A single turn carries every row of the set below to another of its rows. Some are shown first; where does it send the rows asked next?
j_151: [ 0.47 -3.60 -1.29  0.05 -0.71  0.16  0.47 -0.82 -2.34  0.84 -0.36 -1.04
  0.25  2.46 -1.60 -1.18]
j_997: [ 0.69 -1.28  1.26  1.75  0.98  0.45 -0.14  0.67  0.87  0.86  0.22 -1.56
 -0.25  2.88  1.04 -3.42]
j_523: [ 0.60  0.88 -0.20 -0.08 -1.45 -0.05 -1.54  0.40  0.47  2.87 -1.47 -0.36
 -0.87  2.68  0.54 -0.68]
j_561: [ 1.05 -3.00  0.17  0.03 -1.37  2.17 -0.06 -0.16 -0.44 -0.04 -0.42 -1.64
 -0.36  1.93 -2.85 -2.79]
j_297: [ 0.89  0.62 -1.26  0.96 -0.39  2.46 -1.36  0.66 -0.27  2.25 -1.23 -0.67
  1.88  3.22 -0.84 -0.96]
j_726: [ 0.24  1.55  0.27 -0.60 -0.84  2.37 -2.20  0.28 -0.71  0.98 -0.64 -1.43
 -1.73  1.91 -0.76 -0.74]
j_606: [ 0.96 -1.20  1.14  1.17 -1.45  2.61 -2.20  2.17 -1.78  1.95  0.38 -1.61
  1.20  1.38 -0.54 -2.66]
j_356: [-1.49 -1.54  0.96  0.37 -1.55 -0.88 -1.26  1.28 -1.44  2.09  1.37  0.21
 -0.12  4.10 -0.27 -1.22]
j_111: [ 0.80  1.62  0.79 -0.86 -0.63  1.82 -1.94  0.19 -1.59  1.43  1.23 -1.27
 -0.90  1.63 -1.56 -1.70]
j_611: [ 0.39 -1.86 -1.62 -0.22 -1.81  1.65 -2.51 -0.28 -2.09  1.18 -0.53  1.58
 -1.29  1.55 -2.69 -1.67]
j_510: [ 0.66 -2.08 -0.96  2.25  0.59 -0.62 -1.26  0.06 -1.42 -0.78 -0.86  0.39
 -0.32  2.30 -2.59 -0.60]
j_89: [ 1.16  0.45 -1.29  0.19 -1.03  2.19 -1.31  0.36 -0.23 -0.78  2.09 -0.39
 -0.05  2.23 -1.30 -0.28]
j_729: [-2.05 -1.33  0.53  0.79 -0.41  0.38 -1.96  1.08 -1.04  3.22 -0.43  0.14
  0.93  3.87  0.50 -1.68]
j_380: [ 0.23 -0.03  1.60 -0.31 -2.39 -0.48 -3.00  0.16 -0.80  1.08  1.62 -0.38
  0.21  1.47 -0.54 -2.03]
j_412: [ 0.01 -0.79 -0.62  1.65  0.22  1.75 -2.44 -0.06 -1.30  1.63 -0.69  2.48
 -1.46  1.27 -2.55 -1.52]
j_711: [ 0.02 -0.22 -0.68 -0.25 -0.10  1.03 -1.04  0.36 -0.87  0.32  3.76  0.40
 -0.57  2.28 -0.65 -1.10]
j_528: [-0.35 -2.49 -0.54  0.51 -0.40  0.30 -0.99  0.21 -0.06 -0.14 -2.68  1.40
 -1.72  2.86 -1.86 -2.01]
j_65: [ 1.06 -2.88  0.07  0.54  0.82  1.48 -0.31 -0.08  0.23  1.34  1.44 -1.14
  0.26  1.37 -2.05 -4.05]
j_36: [ 2.13 -0.60 -0.82  1.63 -1.03  0.45 -2.84  2.21  0.34  0.53  0.91  0.60
  0.77  1.11  0.56 -2.07]
j_351: [-1.80 -1.52  0.49  0.00 -1.07  0.11 -1.94  0.77 -0.99  0.19  2.86  0.45
 -1.03  2.86  0.07 -1.00]
j_817: [ 0.90  0.00  0.83  3.10  0.56  0.72 -1.15  0.63 -0.31  1.34 -0.78  1.56
 -1.30  2.14 -2.26 -1.47]
j_220: [-0.93 -3.56 -1.56  0.31  0.10  0.79 -1.26 -1.12 -2.19 -0.33 -0.90  0.47
 -0.28  1.58 -1.13 -0.97]
j_155: [ 0.11  1.51 -0.43 -0.48  0.10  1.78 -1.77  0.15 -0.03  2.70 -1.16 -0.67
 -1.38  2.12  0.40 -0.96]
j_249: [ 1.18 -2.34 -0.48  2.51  1.71 -0.31 -0.12  0.34 -0.65  0.95  0.18 -1.88
  0.49  2.52 -1.64 -1.72]
j_400: [ 0.71 -2.53 -2.04 -1.69 -1.59  1.47 -1.60 -0.46 -2.14  1.90  0.49  0.18
 -0.43  1.96 -1.34 -3.02]
j_221: [-0.27  0.57  1.35 -0.69 -0.84  1.36 -3.21 -0.08 -1.27  0.88  1.93 -0.71
 -0.29  0.89 -0.66 -2.30]
j_842: [-0.19 -2.32 -0.73  2.78  2.48  0.30 -1.86  0.03 -0.47 -0.20 -0.32 -0.34
 -0.03  1.70 -1.19 -1.51]
j_272: [ 1.08 -2.36  0.26 -0.13 -1.07  0.36 -0.17  0.46  0.08  0.41  0.37 -2.50
 -0.09  3.19  0.91 -3.57]
j_518: [ 1.73 -0.94  0.18  1.73 -1.07  1.67 -2.93  2.17 -0.46  1.37  0.92 -0.70
  1.61  0.93  0.00 -2.74]
j_472: [ 0.10 -3.46  0.34  1.46  0.06  0.55 -2.06  0.41  1.41 -0.59  0.65 -0.66
 -0.56  1.41 -1.34 -3.38]
j_571: [ 1.39 -2.50 -0.04  1.56 -0.06 -1.46 -0.67  0.91  0.94  0.58  0.13  0.42
 -0.73  2.73 -2.30 -3.02]
j_855: [ 0.02 -3.66 -0.31  1.86  0.17  0.56 -0.73  0.02 -0.46 -0.31 -0.52 -2.75
  0.16  2.28 -0.74 -1.31]
j_784: [ 0.59 -0.39 -1.19  0.01 -0.48  0.38 -0.96  1.83 -0.88  0.69  0.10  2.10
 -2.06  2.14  1.36 -0.94]
j_600: [-0.66 -2.86 -0.48 -0.52  0.49  3.24 -0.62 -0.80 -0.75  0.61 -1.40 -0.15
 -0.75  1.46 -1.59 -3.07]
j_834: [ 0.25 -2.22 -1.72  0.96  1.63 -0.11 -0.61 -0.77 -2.36  0.93 -0.16  1.36
  0.06  1.83 -2.03 -1.37]
j_344: [-0.91 -0.69 -0.08  1.24 -1.36  1.51 -2.22  1.04 -0.41  2.10 -2.15 -0.66
  1.43  3.82 -0.17 -0.84]
j_710: [-0.20 -0.62 -0.22 -0.54 -0.90  1.32 -0.23  1.83 -2.21  1.27 -0.43  1.18
 -2.48  2.59  0.84 -0.85]
j_513: [-0.41 -3.81 -1.05  0.54  1.21  1.09 -0.11 -0.81 -1.42  1.38  0.16 -1.81
  0.56  1.82 -0.20 -2.10]
j_370: [-0.33 -2.37 -0.70  1.04  1.80 -0.37 -1.24  0.29  0.60  1.24 -0.85  1.90
 -1.11  2.30 -1.05 -3.28]
j_924: [ 0.37 -0.59  1.71  3.25  0.70  0.67 -1.01  0.87  0.94  0.15 -0.79 -0.21
 -1.08  2.50 -0.30 -2.05]
j_4: [ 0.64 -1.91 -0.83 -0.42  0.33  1.26  0.76 -0.27 -1.25  1.83 -1.88  0.90
 -0.90  2.81 -2.53 -2.72]
j_794: [ 0.17 -3.13 -1.17 -1.58 -1.43  1.42 -1.49 -0.22 -0.91  0.70  0.48 -1.55
 -0.22  2.28  0.65 -3.60]
j_217: [ 0.09 -0.08  0.89 -0.19 -1.45 -1.10 -2.57  0.08 -0.09  2.80  1.12  0.38
  0.54  1.64  0.68 -2.24]
j_614: [-0.43 -0.17  0.34  0.08 -1.68 -0.54 -2.81  0.14  0.80  2.35 -0.73  0.21
 -0.26  1.91  1.43 -1.30]
j_35: [ 0.58  0.63 -1.72  0.61  0.11  3.49 -2.02  0.15  0.18  0.33  0.27 -0.43
  1.02  2.00 -0.50 -0.74]
j_839: [ 1.80 -0.25 -1.43  0.90 -0.64 -0.15 -1.81  2.06  0.08  0.59  0.72  1.81
 -0.67  1.65  1.07 -1.40]
j_501: [-0.30 -1.31  1.37  0.28 -1.32  3.11 -1.39  1.96 -2.73  2.06 -0.20 -1.34
 -0.19  1.86 -0.23 -2.16]
j_62: [-0.60 -0.98  0.78 -0.43 -0.94  2.52 -0.35  1.80 -3.00  2.12 -0.42 -0.15
 -1.64  2.40  0.29 -1.52]

j_513 moves to j_834
j_297 moves to j_356
Where do these go?
j_794 moves to j_412
j_155 moves to j_217
j_370 moves to j_65
j_501 moves to j_784

